In the data rows, 128 means zero.
Here are some numbered points:
[ 97 120 118 163 105 114 109 101 110 107 116 116 175 103 184 109] 0
[156 141 159 107 104 134 107 128 112 110 104  94 113 104 130 134] 1
[109 118 120 203 196 113 117 104 140 109  84  83 211  98 111 117] 2
[151 116 119 107 105 132 169 128 109 107 157 105 104 103  92 142] 3
[ 94 115 118 105 105 112 170 101 182 109 105 189  89 107 128 117] 4
[154 120 117 108 104 112 102 103 166 107 104 123 104  99 162 118] 5
[ 95 118 118 153 106 115 110 100 108 107 125 101 154 102 152 124] 6
[130 116 125 160 104 110 133 103 109 108 123 118 162 105 169 113] 7
[178 118 119 106 103 111 131 104 107 108 203 103 113 105 189 122] 8
[ 95 116 143 180 105 132 109 126 110 109 110 129 159 112 108 174] 9
[193 115 141 108 110 134 107 125 121 108 187 115 104 104 159 100] 10
[107 117 125 184 105 110 108 104 110 108  90 151 189 106 170 114] 11
[ 97 119 118 106 110 222 112 238 107 109 110 106  99 107 109 255] 12
[101 116 120 229 196 114 106 101 116 108 106 118 238 108 122 118] 13
[180 120 122 108 102 116 109 100 112 107 189 136 107  95 206 133] 14
[113 119 122 107 105 112 102 214 137 255 102  80  97 255 103 118] 15
[173 117 169 105 100 114 116 100 120 108 163 107 101 105 119 113] 16
[100 116 255 108 102 112 105 103  91 109  99 255  95 108  93 255] 17
[110 119 120 107 103 114 170 103 158 107 142 118 105 109  98 114] 18
[102 119 118 255 203 115 109 101  93 109 110 113 220  92 116  95] 19
[102 116 119 232 196 113 105 102 112 107 105 117 238 105 119 118] 20
[105 118 121 104 101 113  95 102 167 109 141 104 109  99 174 122] 21
[106 117 116 255 193 116 107 101 102 107  82 116 199 101 129 124] 22
[112 116 118 106 184 111 155 104 255 107  92 109  97 113 104 125] 23
[147 117 117 134 106 113 106 100 110 108 131 134 102 107 167 140] 24
[139 117 116 107 202 114 143 103 226 107 140 141 109 160 103 127] 25
[101 134 116 222 196 132 108 105 113 127 111 116 231 107 120 120] 26
[189 118 115 109 105 110 110 103 119 110 195 124 108 109 199 117] 27
[120 117 119 105 104 219 112 218 107 107  92 103 109 100 104 251] 28
[159 119 120 107 103 112 106 103 100 109 151 107 105 103 185 110] 29
[110 118 120 107 103 113 111 253  97 255 127 104  87 255 110 113] 30
[204 120 121 135 127 113 109 104 106 109 203 125 139 100 184 114] 31
[115 116 119 184 104 112 105 105 109 107  79  99 181 105 175 114] 32
[187 117 118 135 126 111 107 104 105 108 198 110 141 110 189 112] 33
[ 78 119 119 255 202 112 101 104 117 108  93  97 228 111 110 113] 34
[104 144 118 106 101 182 106 158 110 181  87 164 110 139 104 115] 35
[226 118 121 106 104 111 108 101 120 108 208 117 106  97 213 126] 36
[ 94 118 117 107 106 110 188 125 107 218 177 116 112 131 113 113] 37
[100 117 168 107 104 161 107 105 117 168  98  96 106  99 112 120] 38
[169 116 120 106 124 112 208 101 117 107 188 124 116 111 104 114] 39
[171 114 114 106 101 111 110 102 120 109 129 107  97 110 164 111] 40
[146 119 160 106 128 110 106 103 141 155 113 116 108 128 115 110] 41
[101 117 204 135 131 200 106 193 121 105 126 119 134 106 108 105] 42
[198 117 119 108 101 112 187 103 106 107 191 121 119 106 102 127] 43
[112 119 115 170 104 109 107 105 106 109 118  95 163 107 159 117] 44
[119 115 131 107 104 192 108 193 112 107 108  98 107 104 111 200] 45
[202 118 119 106 105 111 209 102 107 108 199 108  99  99 122 129] 46
[105 119 120 105 154 112 192 105 210 109 115  99  93  98 100 122] 47
[199 119 118 133 101 114 104 104 120 108 210 144 135 108 177 108] 48
[113 116 117 134 122 165 106 152 107 166 100 122 126 103 106 117] 49
[154 117 159 107 104 111 128 102 113 125 121  99 112 101 132 133] 50
[151 116 116 146 103 113 134 104 115 109 105 107  98 111 161 124] 51
[177 115 122 107 130 112 228 104 132 108 171 126 107 120 102 124] 52
[109 118 118 104 109 109 168 104 181 110  88 121  94  96 158 106] 53
[118 115 120 106 105 184 104 164 120 183 127  97 105 110 117 123] 54
[204 152 121 106 104 112 107 135 119 108 183 118 107 128 194 124] 55
[207 117 117 106 103 110 107 104 104 108 224 109 113 110 205 110] 56
[107 116 119 108 106 226 110 237 116 107 110  98 100 101  99 255] 57
[113 119 118 139 188 109 174 104 191 107  90 104 134 109 108 117] 58
[102 118 117 184  99 114 100 102 106 107 120  95 208 106 174 111] 59
[106 230 117 108 107 226 114 234 113 108 110 130 100 117  89 129] 60
[200 116 120 108 104 113 103 104  94 109 159 123 110  94 174 121] 61
[ 82 153 119 231 183 111 102 104 113 108  91 138 205 141 111 114] 62
[124 119 153 106 104 168 107 116 106 125 106 121 109 105 123 119] 63
[102 254 117 107 100 111 107 101 108 109  96 255 108 251 111 115] 64
[121 117 121 226 199 115 141 104 111 108 122 110 228 109 121 118] 65
[ 96 116 118 234 200 113 134 103 102 132 118 113 230 112 106 112] 66
[ 99 118 121 255 231 111 103 104  99 110  86 106 255 114 122 110] 67
[ 95 119 126 178 102 112 107 103 102 107 113 119 176 109 170 114] 68
[103 255 121 107 106 114 106 101  99 109 101 255 108 255 108 129] 69
[101 255 119 107 132 112 104 103 128 108 104 255  96 255  99 114] 70
[103 115 120 227 103 112 105 100 123 108 101  85 187 104 109 214] 71
[116 118 117 222 196 114 108 105 110 107 110 122 239 109 130 115] 72
[210 117 123 105 103 114 255 106 117 109 194 118  98 109 110 105] 73
[162 118 120 106 104 111 113 130 105 143 190 103 115 143 186 121] 74
[101 115 119 106 103 113 161 102 182 108  86  97  98 104 172 109] 75
[101 116 115 255 223 111 108 102 119 108 102 123 255 105 124 108] 76
[116 119 140 231 188 133 102 125 109 109  91 104 195 104 107 129] 77
[103 117 117 105 105 112 224 101 168 123 170 110  98 100 120 118] 78
[ 90 119 118 107  99 182 109 154 125 190 116 103 110 105 111 107] 79
[112 117 214 133 217 112 112 105 117 108 110 247 139 106 112 116] 80
[ 94 119 119 106 102 112 103 103 206 108 112  86 141 111 176 111] 81
[165 115 166 108 107 113 106 105 120 167  97 131 100 105 110 119] 82
[102 118 117 185 127 112 107 103 102 109  95 120 177 103 155 124] 83
[115 118 129 105  98 110 110 198 114 255 124 125 101 255  96 110] 84
[163 120 117 108 104 112 103 103 158 107 116 118 104  99 163 118] 85
[194 115 122 106 106 113 255 105 105 109 187 126 104 104 100 124] 86
[102 115 120 106 134 110 148 102 165 108 111 107 107 116 148 111] 87
[203 119 129 107 104 113 103 102 102 107 194 112  97 105 180 121] 88
[105 116 120 139 130 113 106 212 101 253 116  99 143 254 110 125] 89
[186 116 119 106 105 111 232 100 115 107 210 109  96 115 102 114] 90
[102 116 120 243 218 114 106 101 117 107 105 122 255 108 110 117] 91
[160 118 119 108 102 116 108 102 105 107  88 114 151 101 111 164] 92
[165 119 121 115 103 114 105 103 104 109 168 104 114 108 177 129] 93
[110 118 114 108 222 114 105 106  95 108 102 186 200 106 106 128] 94
[219 116 120 104 105 110 104 100 111 106 194 113 103  98 180 122] 95
[102 114 118 106 226 112 105 103 209 109 107 121 182 103 101 120] 96
[117 114 119 255 219 112 111 104  94 109 110 106 234 103 112 110] 97
[112 117 119 106 107 110 104 106 123 255  98 222 105 255 122 106] 98
[121 119 121 107 104 112 104 204 118 246 114 113  99 251 121 109] 99
[108 116 121 106 104 110 254 102 120 208 233 118 100 104 110 120] 100
[102 116 129 104 104 197 106 174 116 185 100 112 106 106 120 127] 101
[220 119 118 106 102 113 125 105 121 108 229 112 104 110 175 109] 102
[111 235 118 106 105 252 102 255 100 106 110 108 113  97 106 112] 103
[100 118 171 107 103 169 106 102 114 175 120  99 119 114 116 120] 104
[ 96 255 117 106  97 110 102 255  99 109 102 113  95 255 111 115] 105
[ 93 120 121 255 105 113 103 101  88 106  82 233 227  96 107 134] 106
[105 117 221 106 212 108 107 103 146 107 104 255 106 122 111 114] 107
[147 118 120 135 119 112 105 103 101 109 141 107 123 104 170 108] 108
[105 119 115 106 156 112 201 103 248 108  84 113 112 100  85 122] 109
[202 119 118 106 102 116 103  99 129 108 179 106  95 108 210 116] 110
[111 116 122 107 105 112 255 102 108 221 231  99 105 110 108 133] 111
New points follow, each followed by the numbers of its five nearest points above by angle, nearest first.
[100 117 120 245 122 114 100 103 106 108  86 226 255  99 115 107] ~ 106 11 62 20 72
[108 116 120 106 125 111 101 103 144 223 110 222 123 255 112 106] ~ 98 84 99 70 64
[114 118 117 148 105 115 100 104 128 108  97 115 155 103 114 172] ~ 71 9 92 83 6
[ 97 117 125 255 103 113 109 102 105 107 107 255 215 117 104 117] ~ 106 11 62 20 13
[108 119 120 105 237 110 106  99 216 108 118 118 115 170 115 109] ~ 25 96 23 58 109
[118 119 120 132 171 111 108 105 112 108  94 191 184 101 109 125] ~ 94 80 106 91 72
[106 118 121 124 103 114 159 104 149 107 137 121 118 110  99 128] ~ 18 78 47 109 4
[117 118 204 104 108 199 120 193 124 105 140 115 101 106 106 107] ~ 42 103 63 45 60
[179 117 167 108 106 131 108 125 109 108 141 104 111 104 109 137] ~ 16 1 50 10 61
[ 85 117 116 107 104 115 176 101 183 108 113 180 107 116 114 108] ~ 4 18 53 109 47
[103 119 120 106 151 113 197 102 227 108  88 114 108 119 103 119] ~ 109 47 23 58 87
[104 115 170 106 103 167 108 136 116 108 108 102 112 102 108 116] ~ 63 38 42 104 1
[102 117 204 105 120 200 124 194 152 105 125 119 105 105 110 106] ~ 42 103 60 101 45
[105 116 118 137 124 115 102 203 106 255  98 120 137 247 120 121] ~ 89 99 84 15 30
[ 99 119 119 107 238 113 108 101 241 109 113  92 110 191 106 118] ~ 25 23 96 58 109
[105 117 119 106 118 113 113 103 202 108  87 102 148 100 169 118] ~ 81 75 87 21 53
[106 115 119 106 102 110 100 103 127 250 109 248 112 255 114 105] ~ 98 84 99 64 69
[165 119 122 123 103 116 105 103 107 107 105 114 154 112 174 101] ~ 108 7 29 40 61
[ 93 238 115 106 104 112 103 255 110 139 119 119 105 249  97 121] ~ 105 30 99 15 84
[164 117 166 106 104 112 106 125 119 144 155 109 109 149 106 113] ~ 16 41 82 10 50
[139 119 164 105 105 151 108 102 104 108 117 114 110 104 123 119] ~ 63 1 50 16 38
[104 117 123 107 145 122 183 102 189 120 125 110 106  98 108 126] ~ 47 109 23 78 18
[101 116 119 105 216 116 100 103 104 107  87 237 189 105 116 114] ~ 94 80 107 96 106
[129 120 161 106 105 161 107 102 105 108 110 118 109 107 129 120] ~ 63 1 38 104 50
[103 116 111 106 155 110 200 102 212 108 124 105 103 100 105 127] ~ 47 109 23 58 78
[108 117 115 108 199 132 105 127  99 108 101 169 182 106 107 146] ~ 94 80 96 91 72
[116 117 116 106 105 112 183 104 198 109  90 177 106 109 119 105] ~ 4 53 109 47 18
[102 118 117 214 102 113 107 103 119 108 100 100 162  97  98 195] ~ 71 9 83 22 77
[105 114 118 106 219 111 105 103 190 109 104 138 182 103 102 118] ~ 96 94 58 23 25
[129 118 119 105 170 111 109 105 107 107 115 191 169 102 126 111] ~ 94 80 107 106 96
[100 117 118 137 217 115 101 104 105 108  95 214 201 105 116 114] ~ 94 80 91 76 72
[105 119 120 105 145 112 199 105 205 109 124 103  94  99 101 122] ~ 47 109 23 18 78
[106 151 118 107 104 113 171 135 194 109 108 166 105 132 109 116] ~ 4 109 53 47 18
[111 117 115 107  98 113 204 102 192 110  95 228 105 104 111 114] ~ 4 53 109 18 78
[109 120 255 106 100 109 104 103 113 108  97 255 111 100 108 255] ~ 17 107 80 9 82
[140 116 115 156 102 114 111 105 118 109  85 107  98 115 174 121] ~ 51 24 40 108 32
[121 116 118 106 169 112 146 103 255 107 102 106  98 113 118 123] ~ 23 109 47 25 58
[156 119 170 107 103 109 106 103 119 166 110 115 107 116 117 112] ~ 82 41 50 38 16
[113 117 166 105 124 180 104 160 142 109  86 102  97 116 100 106] ~ 42 63 101 38 45
[102 117 116 105 106 113 230 100 181 107 166 111  99  99 123 119] ~ 78 18 47 52 90
[ 96 119 120 107 222 115 108 101 186 109 129 125 197  92 122 110] ~ 96 94 58 2 91
[ 88 118 157 106  97 155 105 105 100 109  82 112 105 110 159 121] ~ 63 38 104 1 6
[182 118 166 104 106 110 130 103 103 107 154 103 114  99 101 113] ~ 16 50 43 46 10
[169 117 168 107 103 111 108 101 112 110 105  95 114 101 138 139] ~ 50 1 16 40 92
[ 90 118 150 106  98 164 105 119 104 127  87 108 105 110 148 122] ~ 63 38 104 101 79
[123 118 119 106 103 113 102 103 171 109 104 103 147 101 180 117] ~ 81 21 5 85 75
[ 97 115 178 107  99 181 107 153 126 107 112 100 109 109  96 108] ~ 42 63 38 104 101
[ 92 255 113 106 105 111 101 255 110 107 120 125 106 242  91 121] ~ 105 60 70 69 64
[113 116 117 106 107 178 104 163 110 179 103 124 109 105 110 115] ~ 101 79 54 49 35
[197 115 120 103 105 110 109 102  99 107 146 112 113  99 181 109] ~ 61 29 95 40 88
[103 116 118 104 103 205 104 191 116 189 101 112 107 106 121 130] ~ 101 54 79 49 35
[181 117 178 106 105 113 105 102 119 108 165 104 111 112 110 114] ~ 16 10 50 88 95
[179 116 121 104 105 131 109 125 100 107 136 106 113 100 166 133] ~ 61 29 93 40 95
[140 120 117 115 104 112 102 103 158 107 102 121 111 101 161 116] ~ 5 85 21 40 81
